Rotation paths and how fast each direction turns (degrees each step):
Each turn is a multiple of 5 degrees from 10 to 175, or 0.
Each row of a path follows its step; steps can be skipped.
path 1
step 0: [-10   5  -9 -11  -3  12  -3  -4  16  -6 -14 -22 -10 -17 -13  -2 -11  12
  20  11   3 -33  22  -4   5  -3  -6   7   9  -2  -1 -29   2  -4  -4   3
  -2 -14  -8   5   9   6  -7 -23   7  -2   8   0  -2  29  12  -7 -11  -6
  -3   0  -7 -11 -11  -3  11 -12  15  -6   1  12   3   4   2   6]
step 2: [ 11  -9   1 -14  17   5  -3 -12  -2  -3 -18   9  -6  12  10   3   3   1
 -11  -7  -8  -8  17   4  -5   1  -8  -6 -20 -11   9 -23  17   0  12   0
  -6  -4  -3  12   5  11  22   8  16  -1   0 -11   1   4 -12 -19  15  11
 -11  35  14   7   6  -3  -3  -8  10  -8  -2  19  11  10  -1 -22]
step 5: [ 22  -3   3  -5  -9  10  -7   2  -4   3   6   1  -7 -15 -27   8   6 -23
   7 -15   7  -8   8   3   5   2  -6 -24  14  -9   1  16  19  12  -1   4
  -8   2   6 -18 -10 -14  -9  15   5   1 -10  10 -13  -5  -8   8   3  -4
 -16   2  10   9   1   0  14  -1  10   7  10  29   5  18 -20  15]
step 7: [ 11  -3   0 -13  -6  -4 -15   0  24  28   6  -2  -9 -14   2  -7  10 -20
  -3  13  10  13  12   4   4  -2  16  16  -9  30  -6  10   0   1   7   3
 -19  10  -9 -27  -1 -10   0   8   0 -13  11 -17   5  -4   1 -16  -4  -1
 -12  -6   6   5  29   4  -5  -7  10  -6   7  -9   0   5   9   7]
step 9: [-30 -15 -12  -2 -28  -7   2  11   8  10 -11   5   1 -14 -13  -6  -8  -1
  -7  11   2  -1   4   2   3 -13  -7 -26   1   9  -8  -5   1 -10  -1  -6
   6 -12   6  11  32   1   0  -6  12  11  -2   1  -3  -4  -3  -2 -18   0
   6  -2 -10   7  41  -6  10 -16   0   5  12  -2  -8  -5  -7   8]
step 10: [ 11   3  -5  20  16  14   5 -21   6  -2 -13 -10  -9  17  -3  10   3   6
   3  13  10  -7   3  -4  -1 -18 -28  27  -7  -8  -6   0  10 -14  -5  -9
 -10  -4  -5   0  -8  13   2  14 -10 -19 -11  13  -9   6   1  -3 -10  12
  -5  -2  -7   7  12 -14  -5   2  24 -19 -16   7   4  19  10  -6]
step 11: [ 24   1  -5 -16   6   2 -16  15   6   5 -10 -18 -12  -6   3   1 -10  -1
  11  -9   7 -11  -8 -11   8   3   5 -31  -9  18  13 -17   7 -22  11   4
 -12   6   3   8  17 -10  15  -7   0   0   0  -7  -2   4  -7  10  15   2
  16   2  11   2 -10  -7  19   8   6  -8  12  21 -13  -8 -15  15]
step 13: [ 15 -11   1 -12  -3 -18  -7   9  -2  -4   2   1   5   3 -18  -1   0   5
   6  -4  10  10   7   2   6  12   4  -1   4   2  -5   2  35 -10  23 -10
 -14 -11 -16  -1   5  -6   8  11 -14 -20 -14 -14  -6 -32  -1  -7  15 -13
  -4  13  -1  27  10   0 -20   5  -6  12   0  -2   8  12  -2  -3]
step 15: [-12  -9 -24   0   3  -2   7  -2 -11  11   1 -25  -9  -7 -27   6   2  -9
  14   1  -5   1  17 -13  -6   1   1 -19   1  18   8   3  12  -4  -8  20
   4  17  -8 -12  -3   0 -11  15   7  -5  11  -3 -12 -10 -14   0 -23 -18
   2 -11  -9  -8  13  -5 -12   4  -2   1   7 -29   5   8  -9  10]
Directions:
[ 2 -2  0 -1 -7  2 -1  3  2  6  4  2  0  0 -7 -1  3 -5 -3  0 -2  3 -3 -5
  3 -1  1 -2  2  4  0  3 -2 -7  4  3  1  1  4 -1  4 -5  3  2 -4  0  1  1
 -1 -4  4  1  4 -3  4  2 -1 -3  2  0  1 -1  2  3  3 -1  1  2 -5  3]	175
[ 4 -1  1  2 -5 -2  1 -5 -2  0 -3 -5 -2  1  2  1  2  1 -2  3  2 -2  1  0
 -3  3 -3  0 -4 -2  1  4  1  1 -1 -1  0  3  4 -6  2 -1  1  4 -3 -5  6  0
 -3 -2  0 -2  0  7 -2  4  3  1  5  5 -4  3 -1  4 -4 -5  3  2  1 -1]	130
[ 2  0 -1 -1  5 -1 -4 -3 -4  2  0 -2  5  1 -1  3  4  4 -2  5 -2  1 -3 -8
  4  2 -3  0  0 -1  3 -1  0  0 -3  1  7  2 -1 -5  3  5 -2  1 -2  6  0 -3
 -3  0 -4 -2  2 -2 -5 -1  0  1  2  1  3 -1  4 -3  0  2 -7  2 -3  1]	80
[-1  0 -2  2  0  4 -4 -7  1 -1 -1  4  3 -4  0  2  1 -8 -1  3  3  1  2  4
 -1 -7  3  1 -3 -3 -2 -6 -2  0  0  6 -3  3  1  0  0 -1  3  0  3  1  4  6
 -2  0 -2 -6  0 -4 -3  0  1  1  1  5  0 -5  2  0  1 -1 -1  0 -1 -2]	145
